Each row is where one point has got to under a steady rotation. How many ticks took it there?
The counts run from 0 to 175.
[ -6  13  -3 -12  -9  -7   9 -21  -2   4   4  -5   4   7   2   5   0   5
   2   5   1   5  -9   3   6   6   6 -21  19   2 -26  18 -14  -2  -6 -18
  14   0  12   8  12   2  12 -16 -11  -7  -3  -1  -9  -6   7 -23  16   7
 -13   9   7]
78
[  3  -5  -3  -7   0  17  10  -1   3 -13  19   8  -6  13  17  -4   3  -6
 -18  -1  13  -4  -8 -13  -4   2  -7  -7  10 -10   5   3  21  -6 -14  -3
   9   1  -7  -4  26  -2  -8  11   9 -15  11  -9  11  -3  11  -3 -15  -5
  24  -7   4]
93
[ -8  -9  -6   4 -12   4   6  -9  -8   9   4   4  -9  -4   7   9  -8   2
 -39  -4  17  19  -9   7   6  17  20  -5  -5  10   7 -10 -10  -3 -17 -18
   2   8   5  -7   8   0   1  -5   8 -15  21  -6   2  -1  12  -8   6  -6
  -7  -4   9]
37
[ -6 -21   0   6 -12   4   2  -1   2   7   1  19   5  -8  11  -6   4  -5
 -28  -1  15   4 -18  -7 -11   4  12   5   0  15  29  -7  -6   4 -11   8
 -10  11  -8  -8  19  -1   2  -1  19   2  32   0  -1  -3   5  -7  -1 -12
  -5  -2  -4]
103
[ 21   8  -2   2  15  -9 -10   8  -1  -3 -11  -5 -16  13  21   8  24   0
  15 -10   1   5  -8   8   7  -7  -1   9  -3   5 -18   8  11 -10   0  -6
  -2  -3  -6   5  -1  -4   5  15  -3   6  -4  -4   4   0  -3  34   3  -5
   5  -5  21]
127
[ -5  -7   5  -1  -9   6   3  -3  -2   9  -3   5  -3   3  25   6  -4   3
 -31  -8  14   9  -9   1   2  11  27   4  -8  15  16  -5 -13   8  -6 -15
  -3  12   3 -14  10   1   7  -3  10 -12  16  -4  11   1   9  -2  12  -2
 -11 -13   4]
36
[ -7   2  17  -6 -17  14   7 -10  -2  22  -5   4   2   2  34  -1   5  14
  -6  10  -6   8   3   1  10   9  14  -2  16   4   0   6 -13  11  -4  11
  -7   4  -5  -7   9  19  11   7  -4  -1   1   1  -2   9   6 -20  18   3
   6   7   9]
143
[-16  -8   4   3 -16  -5  -3  -2   3  16  -5   6  -6 -10  -1   9 -16   4
 -13 -23   8  18   2  20   6   8  24   4 -15   0   4  -1   1  -6   2 -20
   4   7  12 -10 -13   5  10  15  12  -6  11 -19   1   4  -5 -13  -1   0
 -17  -2  -5]
39
[  3   6  -1  -5  -6 -13  -5  -7   4   9   6   8   1  11  15   2  22   4
  13 -13 -12  -4 -19   5  11  -7  -7 -16   7   9 -17   9  -4   4  -1  13
   3   7   7   5  18  -4  11  -9   4   7  -5  11 -21 -10 -12 -24  12  10
   4   8   5]
10
[ -3   5  -6  10   5  -7 -15   4  21   9   0  20  -6  -2   6 -13   7  -9
  10 -13  -1   2   4  -4  15  -8   0  13 -11 -20 -10  -4   7  -4  11  -8
  -1  -1   8  15   4  12   8  28  19   2 -17 -14  -8 -10 -21  -5  -4   9
   6   6   2]
50
[  1  -7   8  -5   8  -2   8 -13  -2   8   0  -1   1  -5  -4  -3  11   7
   8   7  -4   9 -11   2  -7  -9   5   5  -2  20 -11  18 -17   5   5  26
   6  -7 -18   8  10 -10  -1   6  -4   3   5  18  -9 -11  15   7   5 -18
 -24  -1  14]
67
[  9   6  -7 -15   0 -19  -8  -6  -3 -15  -5   1  12  -8   1   4   5   2
  14  -1  -4 -11 -11  -4 -11  -1 -12  -3  27 -11  -9  21  26   0  -8 -10
   6  -2   4   2   1  -1   8  -1  -6   8   2 -12   3  13   3   6  -6   2
  -4   8 -20]
18
[ -4   4 -12  18   5  -8 -15  -2  17   8   1  13 -14 -10  -6  -8   6  -6
  -1  -6   8   7   2   5  15   4  -7  11  -4 -21 -16 -11  14 -10   6  -9
   0   2   7  17   1  11   3  22  15  -1  -5 -15 -11   1 -16  -4  -3   8
  10  15  -1]
49
[ -2   1   4  -6  -1  -6   3 -14   3   5 -16 -19   1 -22 -13   6   3   9
   0  12  11  10   0  18 -10   5   6  15  12  19 -10  14  -2   8   3  18
  -3   1 -13  -1  10  -2  -5   0 -14  14   3   6  -6  15  15   2  10 -11
 -21  11  -1]
69
[  0   8   1 -13  -8  -1   4 -14  -4  11   2  -3   1  17  19   3   8  13
   0   3  -4   3  -6   9  11   5   5 -16  13   6 -23  11 -19   5  -6  -7
  10   1  10   7  16   1   8 -12  -9  -9  -6  14 -12  -5   6 -21  25   9
 -10   0  15]
77
[  3 -12  -6 -25   3   2   8   6  -1 -14  15 -10  -4   3   5   5  -7   3
 -11  10   9   4  -9  -1   1   1   1  -5   8  -5  -3  14  10  -6  -9 -20
  15  -2 -17  -6  14  -4  -8  10  -1 -14  20  -5   9 -13  22   4 -15 -24
 -11  -5   2]
27
[-13   1  11  -6 -14  13  15 -14  -4  21   9   6   0   1  18  -2   3  10
  -8  12  -4  16  -3  -6  14  12   8 -13  19   2 -10   6 -18   5 -10   2
   0  -3  -3   4  14  15  10  -1  -5 -10   6  -1 -10  -1   6 -29  11  -1
   2  12  16]
144
[  0 -13   6 -22  -9  -1  -3  11   8  -9 -10 -19   4  -1  14   7 -12   5
  -3  -1  10  -3  -1  11  -3   0  15  11   3   5  12  15  11   2   6 -17
   7  10 -14 -17  12   3  -6  19   1  -1  11 -13  20   2  18   6  -7  -9
 -13 -12 -10]
29
[  4  11 -10  -3  -9 -24  -7  -5   2  -9  -7  -1   9 -10  -3   6  13   2
  14  -2   0 -12 -14   3  -1   3 -13  -9  26  -2 -13  16  18   2  -4  -4
  -4   8  13   5   7   3  12  -8  -4  18  -1  -8 -13  13  -7 -10   3  12
   2  13 -17]
13
[ -3  16  10  -5   2  -1  20 -20 -10  14   2 -15   0 -14  -9   6  -1  10
   3   4  19  10   3  -3  -6  -6  11   0   7  11  -9  25   1  -1   0  12
   1  -7  -9  -1   0  12  -6  18  -9   3   3 -15   3   4  20  11 -12 -19
 -12   4  14]
135
[ -4   8 -18  14   5 -23  -8  -9   9   1  -1  14   4 -17  -7 -12  -2  -3
 -23   9   6   4 -13  -1  -3   5   2  16   1  -9  -8 -13  -5  14   4 -12
  -4   9   9  18  12   1   1 -11   6   0  -6   5 -10  -4   4  -3  12  -2
 -16  13 -10]
114
[ -6   6   0  14  -4  -1   2 -16  -3  20  -3  18   2  -5  19  -7  -7   1
 -28 -15  12   8  -8   0   2   7  24   8  -8   1   9 -12  -9  10  -4  -9
  -4  14  18   0   5   4  12  -1  19 -11   1  -7   4   2  -1  -7  12   8
  -6  -6  -3]
41
[  6 -12  -1   8   4  16   8  -7   3 -19  -1  18   0   7  17  -9  -1   3
 -16  -5  -8   2 -10 -14  -7  11  -6  -1  21 -12  -9   2   6  -2  -6  -1
   9   0   3  11  20   0  15  -3  12 -15  -8   3  -7  10 -11 -12  19   7
  15  -2 -12]
154
[-11  -7   4  13  -5   0  -8 -13  13  10 -10 -10  -8 -11 -10   8   9   7
  -1  -7   4  14  -7  24  -9   7  -4   7   3  18 -11   2   8   5   3  24
   1  10  -9   0  14   0  -9   6  -4  13  -4   3 -14  17 -11 -23  19   3
  -3  14   0]
3
[  6 -22  -5  -4   1   8  -6  12  16 -14  -5   3   0   3   2   3  10  -8
  14 -19  16 -25  -4   1  -8 -11   3   5  -4   1   9  10  12  -6   7   3
  16   9   2   1  29 -12   5  18  20   4   2   2  -5  -7  -4   2  -7  -1
  -4 -21 -14]
163
[ -6 -15   5  -1  -8  12  -1  -2   9 -10 -11  12  10  -3   9   1 -14   7
  13 -13 -14   0   4  -9  -3  10   1   0  14 -17 -11  10   9  -4   4 -10
  13  -1   2   5   1  10  23  12   6  -2 -11 -15  -1  20 -17 -19  18  13
   0   2 -20]
152
[ -6   8 -14  25   4  -6  -5 -11  11   3   8  20 -11 -14  -8  -9   4  -7
 -21  -1  13   9  -2  -4   8  11  -6  10   1 -21 -14 -18  13  -2  -3  -8
  -7  -2  12  18   9  11   1   7  11  -4  -5 -14  -9   2  -9  -5  -2   7
  12  21   3]
48
[  6  -9   2   8   5  -3  -5  -2  -1  -8 -18 -11  -7 -19 -10   6  13   5
   5  12   5  10  -3  10 -16   5  -3  19   9  15  -5  13  10   2  -2  20
  -7   0 -22   6   6  -4   0  10  -9  16  13   2  -2  16   7  17   2 -17
  -9  11   5]
64
[-11 -14   8 -13 -14   0   2  11   5   3  -7 -12  -1  -6   8  13 -15   0
  -6  -8  13   9  -1  14   0   5  27   4  -9  11  14  10  -3  -5   4 -24
   5  10  -1 -18   1   7   2  18   4  -3  16 -19  12   3   7  -4  -2  -4
 -24 -12  -4]
34
[  1   9  19 -10  -6  11   8 -12  -4  27   4  -9  -5   6  31   1  13  15
  -4   1   1  13   4   7   4   2  13  -2   2  14  -6   8  -7   9  -4  23
  -3  -4 -12  -4   9  11   1  13  -5  -1   5   6  -3   0  18  -2   1  -6
   1  -1  22]
138
[ -5 -14  -2   3  -8  14  11 -11   1  -5   2  15  -2  -1  -2  -1  -9   4
  -9   3  -9  17  -5 -10   5  19  -2 -15  21 -15 -19   5  -2  -9 -14 -11
  12  -7   1  10   7   6  16  -6  -1 -14   1  -4 -10   2  -9 -31  13   3
   5  14   0]
150
[ 17   9 -10   1  14 -18 -19  11  11  -7  -6   1 -12  12  13   1  16  -6
  12  -3  -5   0  -7   2  14  -7  -3  10  -9  -7 -25   2   2  -5   8 -16
   1   3   1  16   7  -6   7  11   0   4 -10  -3   0 -15 -10  18   5   3
  -2   2  13]
122
[ -3  11  -2  -6 -15  -7  -3  -8   0  -3 -14 -10   8   1  10   8  -4   8
  14  -3   1  -4   3  13   0   9   6 -10  22   3 -17  15   6   3  -2 -18
   5   9  16   1   2   7  15  -3 -13   7  -8 -12   0  18   0 -12  21  20
  -4   4  -9]
80
[ -9 -11 -10  11  -1 -21 -20  -3  11   9  -4  14  -6 -22  -9  -3  -4   2
 -19  -1   0  17  -6  21   2  16   3  14  -9  -2  -1 -14   5   1  -6  -7
  -3   9   2   7  -8  -1   0   0   8   3  15   9 -14   5   0 -17   8  -8
 -14  18  -8]
110
[ -2   1  12  -9  -1  -1  -6  -6   3  15  -4 -13  -3  -1  17   7  16  17
   5   3  -6   3  -1  23   1   4   7   4   3  19 -17  15 -12  10   1  18
   4   3  -8   1  13  -3   3   7  -8   2  -2  26 -10   4  13  -8  23  -5
 -15   4  10]
71
[  2 -12  -3  -3  -4  -9  -6   0   5   6  -4  13  11   0   7  -3  15 -14
   5  -8  21 -19 -11   5 -13 -14  12  -3  -5  17  23   8  -3   2  -6   8
   5   8   8  -1  18 -13   4   0  16   8  19   8  -3  -7   9   7 -11  -7
 -18 -14   0]
169
[ -1 -16  -3  -8  -3  -7 -16   6   7   3  -2   5   2   2   5   7  16 -11
  16 -19  14 -18  -5  13  -7 -14   6  -3 -12  15  17  12   6 -10   2   3
   7   8   3   0  14 -15   1  16  16  11  18   6  -8  -9   2  -2 -13  -5
 -14 -12   0]
168
[ 11 -14  -6   4   9  16   4  -1  13 -23  -1  11   1   5   8  -8   4  -7
  -8 -11   6 -21  -9 -13 -11   2  -5   4  11  -8   0   4  12  -2  -2   6
  15   5   2   5  36  -6   8   0  16 -10  -4   7   0   2  -4  -3   8   3
  13 -14 -13]
159
[-10  -2   7   7  -6   1 -10 -11  13  12  -3  -3  -9   3   7   3  16   8
   7 -17  -4   8 -10  25  -2   1  -1   0  -5  16 -14   3   0   7   6  25
   3  12  -3   1  13  -1  -2   9   1  11  -6  15 -18   5 -13 -26  19   7
  -1   8   8]
4
[  9   9  -5  -7  -5 -22 -13  -2  -1  -8  -6   6   5   2  23   8  19   5
  17  -7 -14 -13 -10   7   5   3 -16 -10  20   0 -12  12  19   4  -8  -1
  -4   9   9   2   7  -3  15  -7  -3  17   0   2 -10  13  -7  -6   7  14
  13  10 -12]
14
[  4   1   4 -12  -1  13  -2  -1   3 -12  -3  -2   3  12  25  -1  -5   0
   4 -15   9 -13   3 -10  -6  -3   3   0  14 -11   4  10  29  -1   1  -4
  13   7  -1 -13  12   5   2  24  11   0  -6 -21  17  12  -4   2  -8   6
  14 -14 -13]
91
[ -1   9  -5  -8  -1  -5   7 -15  -7 -10   4   1   6   8  -4   9  -8   5
  11 -12   5   3  -3  -2  -1   6  -2 -23  22 -16 -25  19  15 -12  -9 -27
  17  -9  14   7  -1   2  13  -4 -10  -7  -8 -20  -1   8  -2 -15   2   9
  -1  -2  -5]
84
[  2 -21  -4  -2   1  12  -5   1  16 -22  -6   3   0  -2  -6   1  -6   3
  11 -21  -3  -6   0   0  -8   2  -5   4   7 -14  -9  13  21 -13   9  -8
  24   2   1   6  12  -3  13  21  13  -8 -11 -10  -3  10 -11 -11   3   7
   2  -5 -23]
157
[-12 -28  -1   2 -10  -6  -9   4   7   9  -1  13  -5 -19  -9   5  -3  -5
 -13  -7   3  17  -8  18   0   6   2   7  -7   4  13  -7   7  -6  -9  -7
  -6   7  -7  -4  -5  -1   1   8   8   1  33  -1 -12   5  -2 -19  -9 -16
 -12  11  -7]
105
